In the rows, zero is written as 128.
Rotation paths and how fast each direction turns (degrees each step)
Each turn is a multiple of 5 degrees from 10 to 175, or 0.
Each row of a path follows its step; steps can be skipped.
path 1
step 1: [137 136 126 124 131 120 132 115 137 125 121 127 125 116 129 121 132 130
 133 143 133 113 123 131 131 133 134 123 135 149 123 142 133 121 128 142
 137 112 134 137 121 129]
step 4: [136 138 117 131 125 137 126 118 133 122 118 116 132 138 133 134 128 141
 126 138 112 124 134 115 127 130 129 122 130 144 124 127 128 122 134 145
 139 113 126 133 119 129]
step 5: [114 132 113 138 119 122 142 124 124 146 126 128 136 132 139 138 128 128
 120 130 119 138 123 121 133 140 115 124 132 127 138 123 127 130 123 134
 132 143 136 140 120 131]
step 6: [142 131 122 138 121 118 112 131 127 128 128 124 137 141 122 127 124 117
 122 132 135 118 118 125 130 128 123 119 146 136 145 127 129 130 114 136
 120 135 125 125 139 123]
step 8: [113 126 129 125 119 122 137 127 124 134 114 128 135 119 137 126 134 125
 126 123 120 123 116 129 116 128 111 137 142 120 131 126 134 137 122 127
 142 139 139 146 129 121]
step 9: [132 128 130 132 118 109 122 130 116 125 124 122 126 126 120 116 121 125
 126 128 137 103 123 125 136 121 138 131 139 134 133 120 126 121 120 141
 138 126 123 137 137 116]
step 15: [124 135 132 129 110 122 125 133 130 117 114 128 138 118 119 128 124 121
 134 124 120 124 122 131 141 126 132 118 133 134 124 129 139 125 145 135
 125 138 104 127 125 138]
step 16: [123 140 132 131 114 122 139 133 141 125 126 129 127 127 140 130 116 129
 139 129 122 123 107 124 126 118 115 127 127 122 131 134 136 139 133 126
 132 108 136 134 136 135]
step 24: [115 125 125 127 119 131 118 126 122 135 109 140 144 129 141 121 120 131
 142 127 121 118 119 124 129 127 115 127 129 129 131 124 125 137 120 130
 140 126 129 147 121 125]
step 26: [139 141 119 134 121 117 119 133 123 132 139 120 131 128 123 126 126 121
 128 140 113 127 133 138 140 130 135 134 132 135 116 137 142 136 119 119
 145 133 130 133 120 120]
Speeds:
[128 129 131 131 125 125 131 126 128 126 128 131 126 125 124 130 127 128
 129 128 130 130 126 133 126 129 129 131 125 129 126 125 126 131 136 126
 128 126 124 126 133 128] : 20
[129 124 126 132 126 131 126 127 121 128 129 129 131 132 129 130 122 132
 128 130 130 131 129 127 131 132 126 129 126 129 128 130 128 129 131 127
 125 125 130 131 129 127] : 55
[122 130 129 134 127 133 127 129 129 126 130 130 123 131 126 125 129 130
 128 130 130 128 125 130 128 126 129 123 130 130 125 129 132 125 130 127
 128 129 131 128 126 131] : 25
[126 124 128 127 126 125 130 129 125 132 127 123 128 127 126 132 128 127
 126 123 125 131 132 130 128 124 131 124 126 127 129 130 131 128 134 131
 127 130 131 127 125 129] : 140
[127 129 129 128 128 130 131 124 124 135 129 125 127 127 127 127 127 126
 128 129 125 129 131 131 128 131 126 130 134 126 126 127 130 126 125 123
 128 131 124 130 131 131] : 120
[128 124 124 125 125 127 124 131 128 129 132 129 127 127 124 121 130 127
 131 123 129 132 129 129 129 127 126 130 126 129 126 130 127 127 127 127
 132 125 126 133 128 129] : 25
[128 132 125 131 129 133 127 130 130 131 124 131 126 126 131 126 125 123
 127 122 124 129 126 128 128 133 133 127 126 125 128 129 126 128 129 128
 129 126 130 130 129 127] : 130
